In the data rows, the value 128 means zero.
What is the hidden score of each row? Scores go from 0 to 40, and 20 is about the middle. The score is a weighted sum of the row's numbers plus the product of two more (or one squared), each taken from its middle value.
tensor([154, 167, 104, 100, 98, 106, 80, 110, 156, 124, 118, 148, 73, 86, 115, 104, 97, 176, 117, 86]) 23
tensor([125, 122, 103, 119, 109, 173, 151, 120, 111, 116, 121, 99, 148, 110, 109, 131, 141, 83, 145, 84]) 18
tensor([87, 143, 121, 159, 107, 175, 113, 124, 187, 164, 151, 164, 127, 133, 149, 124, 162, 128, 149, 119]) 29
tensor([177, 107, 77, 87, 159, 114, 151, 147, 121, 119, 109, 143, 95, 111, 71, 102, 149, 137, 151, 114]) 17
tensor([103, 108, 141, 160, 92, 158, 131, 184, 121, 148, 78, 148, 115, 142, 120, 174, 152, 168, 91, 136]) 34
tensor([135, 96, 153, 106, 127, 137, 119, 140, 92, 43, 93, 64, 142, 146, 125, 137, 131, 151, 101, 172]) 17
tensor([140, 122, 122, 120, 90, 145, 140, 131, 99, 96, 89, 103, 143, 96, 119, 153, 132, 117, 113, 95]) 25
tensor([161, 132, 97, 98, 138, 102, 147, 155, 110, 129, 88, 132, 84, 110, 78, 116, 134, 123, 126, 114]) 19
tensor([152, 173, 60, 157, 123, 196, 97, 53, 139, 170, 203, 114, 174, 95, 130, 65, 144, 76, 207, 96]) 25
tensor([108, 79, 128, 136, 129, 161, 157, 156, 96, 142, 112, 129, 134, 170, 138, 133, 172, 133, 138, 123]) 30
tensor([105, 164, 125, 161, 118, 144, 88, 76, 127, 91, 189, 76, 132, 139, 159, 94, 130, 140, 136, 126]) 20
tensor([110, 180, 108, 117, 86, 166, 100, 82, 151, 117, 157, 122, 123, 71, 178, 128, 108, 136, 158, 71]) 17
tensor([103, 161, 108, 183, 115, 177, 89, 76, 147, 99, 201, 83, 149, 153, 141, 61, 144, 108, 160, 132]) 21
tensor([131, 190, 87, 129, 83, 178, 92, 82, 143, 130, 157, 111, 125, 74, 153, 126, 126, 127, 151, 76]) 17
tensor([163, 71, 86, 115, 132, 132, 157, 126, 104, 125, 114, 113, 121, 130, 69, 74, 144, 99, 141, 114]) 21
tensor([156, 156, 157, 149, 100, 78, 69, 83, 138, 133, 164, 151, 150, 123, 165, 114, 97, 146, 137, 158]) 12
tensor([70, 110, 172, 144, 122, 138, 156, 188, 147, 167, 91, 169, 130, 174, 171, 162, 162, 130, 108, 135]) 28
tensor([112, 103, 151, 175, 124, 181, 188, 107, 133, 160, 131, 125, 107, 122, 194, 150, 61, 202, 91, 92]) 39
tensor([75, 101, 173, 114, 145, 124, 132, 187, 134, 150, 82, 165, 135, 171, 164, 186, 151, 147, 104, 146]) 27
tensor([120, 130, 93, 119, 134, 167, 172, 120, 116, 139, 130, 96, 141, 107, 123, 125, 131, 74, 154, 96]) 16
tensor([123, 185, 92, 162, 72, 166, 97, 74, 174, 129, 177, 101, 133, 81, 140, 104, 131, 104, 160, 56]) 17
tensor([158, 119, 119, 59, 125, 85, 123, 155, 101, 107, 55, 137, 81, 80, 103, 146, 113, 191, 87, 114]) 24
tensor([144, 126, 148, 147, 123, 56, 137, 168, 126, 141, 132, 140, 97, 116, 74, 136, 98, 106, 113, 144]) 26
tensor([142, 134, 126, 66, 154, 88, 138, 161, 105, 140, 90, 135, 92, 105, 129, 148, 121, 178, 118, 110]) 30
tensor([171, 112, 87, 121, 127, 172, 140, 110, 105, 122, 129, 114, 162, 129, 88, 89, 151, 75, 156, 125]) 10
tensor([143, 183, 56, 116, 164, 133, 130, 106, 164, 168, 165, 148, 80, 99, 113, 69, 125, 149, 170, 77]) 22
tensor([69, 148, 144, 147, 107, 138, 106, 124, 172, 164, 144, 171, 124, 134, 170, 152, 138, 147, 120, 122]) 22
tensor([145, 175, 87, 134, 112, 118, 111, 106, 163, 156, 151, 156, 77, 88, 118, 78, 119, 164, 151, 92]) 17
tensor([115, 100, 134, 117, 149, 134, 124, 133, 89, 72, 136, 77, 155, 158, 131, 122, 148, 106, 125, 178]) 16
tensor([158, 114, 194, 146, 101, 73, 98, 141, 107, 136, 96, 149, 171, 131, 126, 157, 107, 109, 107, 171]) 10
tensor([124, 191, 102, 156, 48, 142, 99, 100, 169, 132, 160, 121, 102, 72, 105, 90, 107, 137, 132, 78]) 22
tensor([141, 97, 182, 118, 97, 72, 137, 152, 96, 105, 105, 135, 114, 119, 111, 159, 95, 126, 82, 167]) 9
tensor([94, 86, 153, 119, 146, 147, 151, 182, 134, 146, 83, 165, 122, 165, 150, 190, 151, 142, 103, 136]) 25
tensor([101, 158, 136, 140, 132, 142, 90, 87, 141, 98, 188, 89, 138, 143, 175, 95, 123, 142, 145, 141]) 16
tensor([90, 96, 130, 131, 153, 152, 159, 166, 140, 161, 95, 175, 132, 177, 124, 159, 165, 125, 132, 152]) 25
tensor([110, 164, 167, 125, 93, 129, 77, 86, 137, 62, 163, 77, 125, 127, 172, 127, 121, 183, 110, 147]) 14
tensor([163, 108, 105, 92, 203, 129, 140, 137, 102, 163, 107, 145, 151, 152, 142, 111, 165, 116, 177, 130]) 25
tensor([101, 116, 146, 171, 156, 186, 192, 113, 145, 168, 121, 122, 125, 101, 197, 192, 74, 214, 84, 85]) 31
tensor([118, 166, 182, 145, 55, 118, 49, 99, 145, 72, 158, 91, 139, 145, 165, 115, 109, 167, 103, 144]) 17
tensor([156, 156, 178, 192, 63, 97, 72, 87, 162, 153, 159, 156, 144, 123, 140, 96, 113, 109, 125, 160]) 3
tensor([103, 86, 127, 115, 163, 156, 159, 163, 136, 153, 97, 163, 125, 162, 135, 161, 162, 132, 124, 134]) 22
tensor([84, 92, 175, 104, 144, 136, 146, 195, 140, 147, 79, 157, 115, 168, 166, 195, 145, 159, 98, 139]) 26
tensor([168, 112, 129, 127, 182, 79, 141, 131, 102, 153, 134, 161, 170, 151, 125, 130, 116, 77, 147, 164]) 21
tensor([90, 87, 103, 131, 186, 170, 166, 179, 134, 169, 110, 165, 138, 167, 143, 150, 172, 120, 143, 137]) 26
tensor([153, 117, 176, 137, 126, 65, 109, 140, 101, 131, 121, 144, 167, 144, 117, 153, 121, 125, 121, 177]) 16
tensor([104, 165, 136, 159, 102, 151, 68, 84, 152, 98, 190, 85, 154, 146, 160, 86, 136, 113, 134, 138]) 17
tensor([102, 74, 124, 117, 153, 158, 153, 171, 141, 147, 98, 158, 144, 160, 136, 167, 161, 130, 125, 147]) 29
tensor([128, 183, 168, 157, 109, 70, 67, 85, 148, 160, 161, 158, 156, 129, 170, 116, 95, 138, 129, 141]) 20
tensor([179, 111, 93, 91, 130, 115, 142, 146, 123, 126, 82, 147, 92, 104, 65, 108, 133, 141, 134, 126]) 19
tensor([161, 124, 92, 97, 126, 114, 141, 146, 121, 134, 100, 141, 94, 101, 78, 106, 140, 131, 134, 120]) 17
tensor([174, 111, 100, 69, 166, 95, 146, 157, 117, 119, 85, 139, 90, 101, 93, 120, 128, 166, 119, 99]) 23
tensor([137, 160, 158, 134, 115, 90, 73, 92, 159, 155, 175, 151, 142, 114, 177, 114, 102, 128, 134, 155]) 8
tensor([103, 104, 160, 116, 149, 136, 125, 137, 81, 86, 137, 76, 151, 175, 140, 122, 143, 139, 103, 155]) 23
tensor([130, 109, 179, 116, 102, 117, 103, 138, 75, 55, 96, 79, 144, 158, 131, 145, 136, 150, 91, 180]) 16
tensor([160, 71, 130, 75, 108, 115, 140, 122, 91, 107, 72, 115, 101, 114, 116, 119, 124, 155, 105, 119]) 19
tensor([137, 133, 126, 82, 101, 144, 145, 129, 91, 102, 96, 105, 134, 88, 130, 177, 134, 136, 110, 97]) 21
tensor([103, 156, 149, 143, 101, 141, 77, 88, 147, 85, 182, 82, 147, 147, 161, 93, 121, 135, 127, 139]) 17
tensor([176, 109, 99, 86, 137, 92, 122, 140, 110, 120, 79, 140, 85, 101, 67, 121, 137, 165, 122, 116]) 26
tensor([146, 85, 120, 115, 168, 88, 150, 158, 144, 116, 141, 161, 131, 124, 79, 127, 106, 70, 142, 157]) 17
tensor([87, 93, 144, 118, 157, 138, 153, 184, 134, 149, 87, 169, 126, 156, 154, 176, 153, 134, 122, 145]) 21
tensor([113, 166, 139, 169, 86, 149, 87, 75, 141, 88, 185, 81, 152, 149, 148, 76, 135, 121, 128, 137]) 11
tensor([133, 144, 114, 55, 149, 105, 101, 94, 172, 114, 122, 156, 84, 93, 161, 112, 115, 176, 146, 92]) 11
tensor([167, 105, 142, 135, 151, 78, 136, 131, 101, 136, 130, 146, 156, 154, 107, 130, 125, 90, 129, 173]) 12
tensor([80, 108, 146, 139, 162, 141, 161, 190, 142, 154, 96, 161, 124, 173, 158, 162, 163, 130, 117, 143]) 24
tensor([153, 127, 95, 94, 172, 96, 147, 157, 118, 149, 108, 149, 95, 128, 95, 101, 138, 130, 138, 97]) 33
tensor([111, 185, 99, 131, 89, 160, 95, 76, 146, 131, 178, 107, 130, 69, 164, 127, 116, 141, 152, 69]) 20
tensor([139, 149, 105, 115, 91, 136, 143, 143, 115, 121, 129, 109, 112, 96, 90, 134, 113, 142, 121, 102]) 26
tensor([145, 130, 114, 106, 134, 141, 127, 117, 100, 150, 125, 113, 147, 129, 130, 127, 130, 109, 151, 121]) 23
tensor([154, 89, 89, 67, 188, 121, 168, 133, 135, 135, 104, 151, 108, 128, 88, 103, 136, 98, 159, 117]) 11
tensor([100, 98, 157, 122, 116, 134, 139, 177, 136, 140, 79, 181, 128, 143, 146, 184, 143, 139, 99, 151]) 16
tensor([73, 146, 139, 140, 116, 149, 109, 121, 175, 157, 140, 163, 114, 150, 176, 145, 151, 152, 135, 113]) 21
tensor([182, 108, 100, 95, 179, 113, 118, 122, 94, 138, 88, 146, 140, 132, 114, 99, 155, 124, 152, 138]) 19
tensor([114, 122, 111, 93, 120, 154, 146, 120, 98, 118, 106, 102, 135, 104, 131, 158, 123, 121, 127, 100]) 24
tensor([106, 181, 60, 146, 102, 185, 124, 73, 165, 150, 190, 105, 136, 73, 130, 101, 138, 91, 183, 67]) 31
tensor([171, 96, 149, 107, 170, 77, 122, 130, 94, 128, 117, 148, 149, 139, 119, 146, 117, 119, 124, 173]) 12
tensor([141, 117, 91, 119, 112, 177, 154, 123, 108, 97, 116, 95, 153, 84, 100, 142, 142, 97, 145, 96]) 14
tensor([138, 114, 171, 123, 109, 125, 114, 139, 88, 50, 110, 79, 151, 171, 120, 143, 137, 139, 95, 183]) 15
tensor([161, 112, 141, 130, 152, 84, 121, 125, 97, 142, 124, 143, 158, 134, 108, 137, 120, 96, 135, 178]) 15
tensor([139, 104, 137, 116, 142, 81, 149, 147, 116, 125, 121, 138, 133, 112, 124, 164, 109, 101, 114, 141]) 14
tensor([158, 123, 103, 116, 135, 116, 147, 146, 125, 137, 101, 135, 99, 104, 67, 99, 134, 113, 140, 106]) 16
tensor([162, 123, 77, 119, 161, 127, 173, 147, 126, 143, 109, 136, 96, 125, 63, 87, 137, 117, 154, 116]) 20
tensor([135, 102, 165, 160, 94, 137, 108, 123, 88, 54, 101, 64, 153, 163, 93, 114, 145, 105, 98, 169]) 15
tensor([175, 87, 131, 119, 178, 84, 133, 135, 107, 128, 125, 157, 156, 135, 112, 129, 128, 81, 142, 183]) 3
tensor([146, 80, 117, 117, 140, 147, 135, 114, 88, 54, 127, 68, 155, 151, 91, 119, 156, 105, 127, 176]) 30
tensor([91, 81, 157, 107, 142, 152, 145, 175, 123, 133, 73, 157, 123, 146, 144, 182, 159, 143, 96, 148]) 17
tensor([106, 180, 140, 129, 138, 147, 69, 88, 136, 86, 159, 93, 156, 134, 178, 141, 135, 160, 116, 130]) 19
tensor([161, 128, 94, 106, 137, 114, 141, 154, 117, 160, 97, 150, 104, 122, 67, 84, 136, 113, 123, 110]) 20
tensor([70, 144, 112, 142, 150, 165, 116, 115, 192, 163, 177, 165, 129, 154, 170, 126, 163, 133, 165, 120]) 29
tensor([115, 111, 156, 124, 127, 132, 135, 135, 95, 65, 119, 72, 154, 164, 127, 117, 124, 127, 115, 166]) 18
tensor([158, 108, 171, 145, 124, 77, 108, 138, 114, 145, 116, 155, 168, 148, 114, 141, 119, 95, 122, 189]) 13
tensor([117, 158, 105, 127, 57, 155, 99, 69, 146, 129, 178, 91, 101, 82, 159, 82, 110, 117, 158, 79]) 15
tensor([164, 106, 92, 86, 168, 130, 152, 125, 114, 126, 86, 136, 122, 117, 100, 127, 155, 121, 130, 106]) 15
tensor([73, 137, 168, 132, 95, 145, 92, 134, 181, 148, 131, 172, 103, 126, 201, 166, 135, 187, 106, 123]) 17
tensor([144, 125, 99, 105, 115, 148, 147, 118, 103, 111, 107, 93, 140, 95, 112, 162, 130, 98, 126, 101]) 20
tensor([152, 170, 88, 104, 112, 115, 93, 107, 161, 128, 145, 153, 82, 85, 113, 100, 117, 177, 136, 101]) 20
tensor([152, 102, 169, 121, 153, 79, 130, 131, 103, 140, 130, 154, 150, 148, 118, 139, 121, 102, 126, 172]) 8
tensor([92, 87, 132, 122, 164, 150, 165, 176, 130, 156, 108, 157, 130, 167, 137, 163, 165, 130, 132, 132]) 25
tensor([131, 174, 76, 123, 130, 128, 105, 105, 163, 166, 162, 141, 72, 96, 127, 75, 124, 160, 167, 89]) 27
tensor([110, 195, 84, 140, 98, 164, 103, 96, 163, 157, 191, 119, 96, 82, 131, 95, 117, 133, 158, 65]) 28
tensor([164, 122, 69, 80, 186, 104, 164, 139, 120, 149, 114, 134, 86, 124, 99, 99, 140, 138, 159, 111]) 24
tensor([89, 88, 164, 132, 131, 146, 144, 173, 140, 133, 79, 157, 134, 152, 132, 172, 152, 148, 89, 145]) 20
tensor([122, 134, 197, 125, 110, 42, 130, 184, 120, 149, 105, 145, 92, 123, 124, 179, 76, 151, 84, 155]) 23
tensor([118, 159, 147, 140, 92, 134, 67, 82, 126, 60, 173, 80, 128, 135, 160, 112, 120, 151, 120, 141]) 15
tensor([161, 130, 74, 105, 153, 110, 156, 140, 127, 147, 106, 149, 98, 115, 61, 87, 129, 115, 152, 106]) 20
tensor([112, 143, 143, 119, 86, 137, 135, 138, 107, 126, 102, 95, 136, 113, 140, 171, 127, 102, 120, 92]) 30
tensor([111, 124, 186, 159, 58, 123, 100, 134, 103, 68, 100, 85, 154, 175, 125, 132, 132, 121, 84, 158]) 25
tensor([95, 136, 129, 150, 160, 171, 135, 137, 89, 88, 135, 91, 173, 154, 124, 137, 166, 102, 124, 149]) 15
tensor([150, 190, 76, 123, 124, 120, 99, 118, 176, 166, 149, 135, 93, 96, 108, 78, 117, 158, 145, 77]) 30
